Families of rows that turns and mirrors carry onto each other, the same ones carrying the whole set onto itself: the rest of each named row's family, in list order
4 families of 8 rows
Kuv: [-0.40 -0.93 -1.08 -2.27 -1.83 -0.10 -1.04  0.91]
gose: [ 0.90 -0.97 -0.39 -3.00 -1.83  0.44 -0.03  1.15]
Bek: [ 2.08 -1.47  3.70 -0.73  0.38 -0.20 -1.68 -2.43]
kab: [ 0.81 -1.26 -0.60 -2.91 -1.90  0.31  0.23  0.96]
Teze: [-0.24 -1.39 -0.70 -2.57 -1.97  0.36  0.41  0.33]
Tib: [ 1.02 -1.41  3.10  0.72  0.32 -0.79 -2.11 -2.37]
Fovu: [ 2.32 -1.51  2.90  1.00  0.20 -1.16 -2.19 -1.18]
nuge: [-0.24 -1.11 -1.42 -2.06 -1.65 -0.21 -0.96  0.76]
Ler: [ 1.83 -1.13  3.68  0.45 -0.20 -0.94 -2.83 -1.02]
kalus: [ 2.32 -1.59  2.86  0.73  0.51 -1.04 -1.93 -2.11]
Dof: [ 1.00 -1.13 -0.56 -2.97 -1.66  0.31  0.01  1.14]
Lif: [ 0.40 -0.51 -0.72 -2.67 -1.40  1.02 -0.35  1.08]
mar: [ 0.62 -0.34 -0.75 -2.16 -1.18  1.20  0.61  0.67]
nodel: [ 0.07 -0.03 -0.03 -2.66 -1.43  1.30  0.09  0.79]
lup: [-0.41 -1.18 -1.06 -2.32 -1.90 -0.27 -0.91  0.74]
til: [ 1.35 -1.21  3.95 -0.04 -0.19 -0.99 -2.36 -1.90]
bidab: [ 2.24 -1.61  3.45 -0.43  0.48 -0.33 -1.34 -2.62]
Zegi: [ 1.62 -1.95  3.51  0.36 -0.17 -1.25 -1.76 -2.26]
Volob: [ 2.18 -0.98  3.43  0.42  0.41 -0.72 -2.64 -1.66]
Tilar: [ 1.76 -2.15  3.09  0.94 -0.24 -1.57 -1.77 -1.70]
ger: [ 1.92 -1.66  3.70 -0.62  0.24 -0.41 -1.42 -2.67]
Vum: [-0.38 -0.76 -0.20 -2.97 -1.93  0.72 -0.19  0.89]
kiso: [ 1.25 -1.09  2.98  0.81  0.54 -0.56 -2.20 -2.39]
zogog: [ 0.50 -1.00 -1.20 -2.25 -1.26  0.57  0.30  0.56]
subo: [ 0.09 -0.96 -0.66 -2.20 -1.57  0.71  1.09  0.08]
nefi: [ 0.94 -1.15  3.35  0.57  0.46 -0.77 -2.18 -2.35]
zetiz: [ 2.28 -1.30  3.54 -0.68  0.58 -0.19 -1.55 -2.49]
duda: [ 0.72 -1.20 -0.41 -3.08 -2.02  0.29 -0.03  1.07]
zovaf: [-0.09 -0.88 -1.36 -2.12 -1.59 -0.09 -1.13  0.96]
rivo: [ 1.17 -1.09  3.08  0.64  0.55 -0.63 -2.41 -2.35]
nug: [ 1.26 -1.76  3.68  0.36 -0.73 -1.25 -2.31 -1.52]
kag: [-0.41 -0.69  0.13 -2.71 -2.02  0.74  0.57  0.44]

Which other rows belong to the same family as Teze? kalus, Lif, til, Zegi, Volob, Vum, zogog
Which other rows belong to the same family as zovaf? Kuv, Bek, nuge, lup, bidab, ger, zetiz
Which other rows belong to the same family as Tilar? Fovu, Ler, mar, nodel, subo, nug, kag

Families of rows that turns and mirrors carry onto each other, the same ones carrying the whole set onto itself: the rest of each named row's family, in list order
7 families of 4 rows
Pogur: [ 1.89  0.14  2.35  0.96  1.01 -1.63  1.83 -0.60 -0.98 -0.17 -0.03]
dukid: [-0.94 -0.41 -2.45 -1.43 -0.02  1.73 -1.33 -0.29 -0.93  1.61 -0.10]
ful: [-0.58  1.26  0.67 -0.73  3.16  0.04 -1.23  1.02 -0.12  0.51  0.36]
lumuv: [ 2.59  0.02  1.28  0.75 -0.42 -2.10  1.05 -0.45 -0.10 -1.49  1.01]
goda: [ 0.28 -0.71 -0.63  0.23 -2.65 -0.89  0.90 -2.51  0.02 -0.85 -1.32]
tanik: [-0.23 -0.34 -1.75 -1.69 -0.47  2.28 -1.49  0.16 -0.62  1.98 -0.34]
vuf: [ 1.50  0.62  2.23  1.22  0.57 -1.98  1.77 -1.03 -0.09 -0.75 -0.06]
Tuz: [ 0.61 -0.52 -0.78 -0.11 -3.59 -0.53  0.52 -1.50  0.13 -0.49 -1.09]
bilar: [-1.44 -0.46 -1.74 -1.49 -0.52  2.28 -1.22 -0.82 -0.63  1.49 -0.48]
topoz: [ 1.53  0.37  1.76  1.81  0.30 -2.31  1.15 -0.60  0.54 -1.05 -0.08]
Kap: [ 1.07  0.24  2.90  1.92  0.30 -1.51  1.03 -0.59 -0.60 -0.62 -0.22]
bulet: [ 0.29  1.52  0.79 -0.32  3.47  0.51 -1.06  0.49 -0.17  0.27  0.71]
kebif: [-1.21 -0.03 -1.23 -0.61  0.32  1.96 -1.49  0.03  0.17  2.58 -1.48]
lemes: [ 0.16  1.20  0.97 -0.55  2.92 -1.42 -0.70  0.65  0.18  1.57  0.97]
dezat: [ 0.40  0.37  1.13 -0.37  3.66  0.04 -1.06  0.46 -0.28  0.81  0.26]
vis: [ 0.29  1.07  0.83 -0.18  2.35  0.79 -1.30  2.10 -0.81  1.55  0.95]
miko: [ 1.15 -1.16 -0.97  0.69 -3.00  1.45  0.30 -1.11 -0.09 -0.46 -1.42]
kone: [-0.48 -0.73 -0.64  0.37 -3.30 -0.79  1.32 -1.42 -0.30  0.03 -0.91]
gib: [ 1.68  0.80  2.71  1.53 -0.23 -1.86  0.87 -0.30  0.09 -0.86 -0.39]
mutad: [-0.67 -0.24 -1.99 -1.12 -0.68  1.96 -2.19  0.52 -0.66  1.56 -0.38]
gabem: [-1.02  0.49 -2.47 -1.99 -0.82  1.49 -1.42  0.19 -0.83  1.16 -0.12]
nofus: [ 0.24  0.79  1.07  0.17  3.33  0.50 -0.83  0.98 -0.80  1.28  0.72]
lus: [ 0.57  1.47  1.12 -0.37  2.81  0.72 -1.77  0.90 -1.18  0.34  0.52]
dos: [ 0.92 -0.38 -1.10  0.49 -3.78 -0.10  0.70 -0.92  0.23  0.18 -0.68]
Mupo: [ 0.37 -1.22 -0.63  0.36 -3.62 -0.52  0.56 -1.04 -0.61  0.46 -1.10]
kegog: [ 0.96 -0.71 -0.38  0.78 -3.54 -0.11  0.83 -1.56 -1.19  0.10 -0.80]
Poma: [ 1.86  0.99  2.14  1.52  0.16 -2.25  0.87  0.30 -0.53 -0.82  0.07]
pata: [-1.10  0.23 -2.18 -0.90 -1.24  1.50 -2.24  0.06  0.27  0.96 -0.45]

Which other rows belong to the same family as goda? Pogur, vis, pata
Which other rows belong to the same family as gabem? Kap, kone, lus
Which other rows belong to the same family as lumuv? kebif, lemes, miko
Which other rows belong to the same family as Mupo? dukid, bulet, gib

